One vector is turned by the same rotation once a tick. Each row is the vector after some number of ticks, and that number follows the row.
The counts run from 0 to 363.
[-36  17 -13  22  39 -23   7 -45  44 -10  29  46  -8 -18   9  25  -6 -31
  32  15   7  11 -35 -77  12  12 -28   3  18 -11 -38  60 -24  28  14   0
  -8]
348
[-21  19  16  36  55 -11 -30   0  17  20  20  39 -33 -40   9  24 -36 -48
  26  43  26 -10 -18 -40  -6  26 -42 -26  23  -8 -30  41  11  54 -11  -2
 -25]
96
[-62 -54   7  17  46 -36  11   0   8 -16  31  12  26  22 -15  23 -24  29
   5   0   3 -11  14 -56 -12   9 -11 -17 -30 -44 -49 -38 -18  54   9 -24
 -25]
159
[ -1   0  -6  -7  59  -6 -42   9   8   1  -7  19  25  21 -21  25 -20   7
  57   7  10 -20 -16 -10 -11  49  -3 -42  11 -26 -45 -15 -13  68  16 -27
 -69]
105
[-38 -31  22   9   8 -20 -12   8 -16  27  -2  13   3  26 -11  32 -27   2
  56  -8 -27 -17 -37 -45 -34  30 -20 -52 -32 -51 -44 -34 -43  26  21 -11
 -35]
239
[-21 -33  49  42  33 -35 -59  40  -4  15  19 -17 -21  17 -22  13  10 -11
  -7  24  -4   5  47 -32  -2  14 -64 -43  -9  -1 -33  -9   6  43  37  -5
  -3]
259
[-45 -47  -4  37  23 -47 -21 -45   0   9  16 -36  -8   3  -5   1 -38 -20
 -21   7  -7   4  10 -79   6  -7 -49   3  -8 -10 -19  42 -16  30  12 -19
  23]
8
[-36   3 -46  41  37 -41 -16 -17  14 -23   9  13 -12 -20 -13  20  11  -3
   2 -11  33  20  57 -43 -27   7 -20  23  -3  39 -28  50 -18  82  23 -11
 -26]
23
[-24 -55 -10 -41  37  -2 -13 -20  42  31  -3   0   9   4   6  11 -62 -11
  24 -18  -1  17  28 -15 -10  11   8  24  50  15 -78  47 -13  37  33 -38
 -38]
13
[ 10 -31  17  16  19   3 -15  -2  31   9 -29  25   0  17  38  10 -25 -28
  34  16  27   1 -27 -11 -34  31   9 -25 -20  48 -59  14 -49  69  -6   0
 -33]
177
[-33 -44  52   1  13 -25 -43  26 -23   5   4 -23  -1  23 -19  -5 -46 -21
  38  24  -8   5  -1 -28 -22  24 -10 -39 -14 -38 -35 -18  26  62  50 -30
 -44]
109
[-44 -16  10  15  28 -27  -4 -20  25  12  -6 -13 -13 -10 -19  19 -11 -13
  -6   4  -3  31  42 -73   8   1 -78  18  33   1 -63  50  39  33  46 -28
   7]
141
[-14 -11  -9   1  39 -24  34 -27  41  22 -11  12   4 -19 -33  43 -32   2
   4   4  -7  33  35 -41   7 -17 -92  33  22  -1 -35   1 -40  55   9 -11
 -18]
324
[-36 -13 -12  13  54  -9 -31 -26  42  47   8  46  14  15  -5  31 -43  31
  61   8  -3 -11  45 -16  13  18   5 -35  11 -15 -44   2 -13  31 -13 -21
  -8]
277
[-34  -2 -29  31  -3 -16  -5   8 -10 -17  -8 -47  10 -12  -1  11 -17 -21
  51  16 -31   8 -43 -58 -46  -2 -41 -31   2 -18 -29  49 -24  37  37 -28
   7]
241
[-23 -41 -17  27  29 -24 -31  15 -11  -3 -10 -43   2   3 -13  30   3  42
   1 -15 -14  -9   8 -57  -3 -11 -64 -55  19 -25 -56   7 -40  32  14  -7
  -5]
263
[-43 -40 -17  16 -11 -41  -1 -14  -2 -10  20 -42 -15 -17  14  15 -38 -11
 -19  -1 -33  29  11 -54 -31 -26 -47  41   3   9 -31  48 -49  36  25   2
  -2]
321
[-51 -51  32  25  44  -6  15  26  50  41  37  25  -1 -24   6  44 -31  22
  -1  -9   5  -9  46 -35   3  -6 -27  -5 -33 -14 -64 -16 -32  35 -31  11
   2]
18
[-57 -34  17  19  -6 -18  28  27  20  -1  -1 -16  22 -29  12  25 -28   0
  46  -6 -14  35  30 -30 -61 -13 -30  25 -28   7 -33  -3 -15  68  16 -27
   0]
171
[  0  -3 -24  57   0 -19 -25 -19  36  20  32   7  -7 -30 -14  28   0 -36
  38  15 -25  26  20 -47 -40 -11 -43  -3   6  37 -32  68 -32  36  45   4
 -10]
69
[ 20 -49 -28   2  36 -17  -7  -1  37  17   4   4  39  -8 -53  37  19  27
  20 -10  19  20  47 -18 -29 -12 -18 -12  -6  19 -51  15 -53  62  32   1
 -32]
335
[-22 -22  11  26  48 -21 -42 -12   4   0  31 -26  -8   3 -53  22 -14   4
  12  19 -20  50  37 -62  18 -12 -75   2  19 -30 -42  42   7  36  46 -17
  -3]
267
[-42 -45 -26 -27  22  -7  21 -20  18 -11 -27  -8  28  27   9   2 -32 -13
  33 -10   7  -2 -18 -38 -44  16  10   9  20 -14 -66  37  -2  52  26 -44
 -43]
162
[ 22 -43  -1   5  31 -22  10  32  61   1  15   0  39   8 -45  32  36  -2
  27   6  -2   5  14 -40 -21  -5 -22 -43  11   3 -70  -6 -21  50  58  10
 -36]
209
[-24 -66 -11  -8   1 -28  28  17 -19  20  -2  -6   9 -30 -15  47  24   9
  11 -19   8   7  -1 -58 -63 -19 -29  -2 -34 -30 -50  37 -38  40  29   5
 -24]
343
[ -3 -18  29  -1  22 -31 -22 -29  43  40  32  38   7   6 -38  50 -36 -28
  29  13 -18  33  41 -16  -2   0 -37  31   4   5 -31 -24 -32  37  38   6
 -55]
197
[-60  -3   4  15  31 -19  -2  -9  36   8   9  27   7  17  23  40 -74  10
  45  12 -23  15  31 -22 -29  24 -27  27   8  -8 -31 -48 -13  54   4 -37
 -36]
300
[-37  25 -33  26  56 -39 -47 -19   2 -15  -3   0  -6  11 -12   5 -33 -18
  31  16  12 -32 -18 -25  -4  56 -26 -36  29  -8 -13  24 -15  72  -8 -31
 -47]
104
[-23  29  18  20  42  -6 -16  -1  30  18   5  30  -9 -48 -29  49 -12 -20
  43  25  31  20  29 -55 -13  21 -74 -13  13 -22 -17  21  26  58   8 -12
 -14]
95
[-39 -51  -4 -10   5 -13   1 -23  15  34   2  -5 -20  -5  40  34 -61 -36
 -15  -3 -23 -20 -40 -45 -34  -8 -34  -9  12  -4 -57  26 -80  23   9  -3
 -36]
192
[-44 -10   2  24  42 -31   0  -7   9 -33 -12  -6  -6  10 -20  16  12  -4
  31  19   5  40  26 -69 -12   5 -38  18  -6   1 -55  27  30  57  49 -43
   3]
290
[-54 -63  -5  20  55 -49 -28 -30  13   6  30   1   0  24  15  -9 -38  -9
 -10  22  26 -47  -7 -50 -14  27  20 -12 -30 -28 -32  -9 -15  57   4 -29
 -14]
158
[-30 -24  40 -10   7 -18  -9   0 -10  44   1  18 -24 -22 -21  67 -30  -7
   4  -2 -17  17   0 -41 -14 -13 -92   2 -10 -28 -24 -15 -55  28  12  20
 -38]
64
[ -3  14 -12  19  27  -8 -34 -11  14  36   1  29 -43 -35   5  52   3 -31
 -12  -1  24 -27   6 -42 -23  26 -56 -36  26  37 -43  43 -39  43   0  26
 -34]
73
[-62  -6  36 -10  53 -14   5  13  -2   1 -49  48 -11   8  -3  43 -13  19
  18 -15  21   5   1 -49   6  18 -54   8  -2 -34 -59 -11  19  49 -10 -21
 -13]
293
[-18 -23   6  24  17  -7   1  55   7  23   8  -9 -14 -78  -5  36  -8 -20
  26   9  34   2  -9 -24 -46   9 -46 -33  -1 -21 -29  57 -11  45   4   4
 -22]
225
[  9  -6  27  18  34  -9 -27  41  30  -6 -34  10  13   0 -29  21  19  25
  58  11  22  20 -20 -31   2  30 -41 -52  -3 -14 -56  -3  -8  70  22 -24
 -30]
106
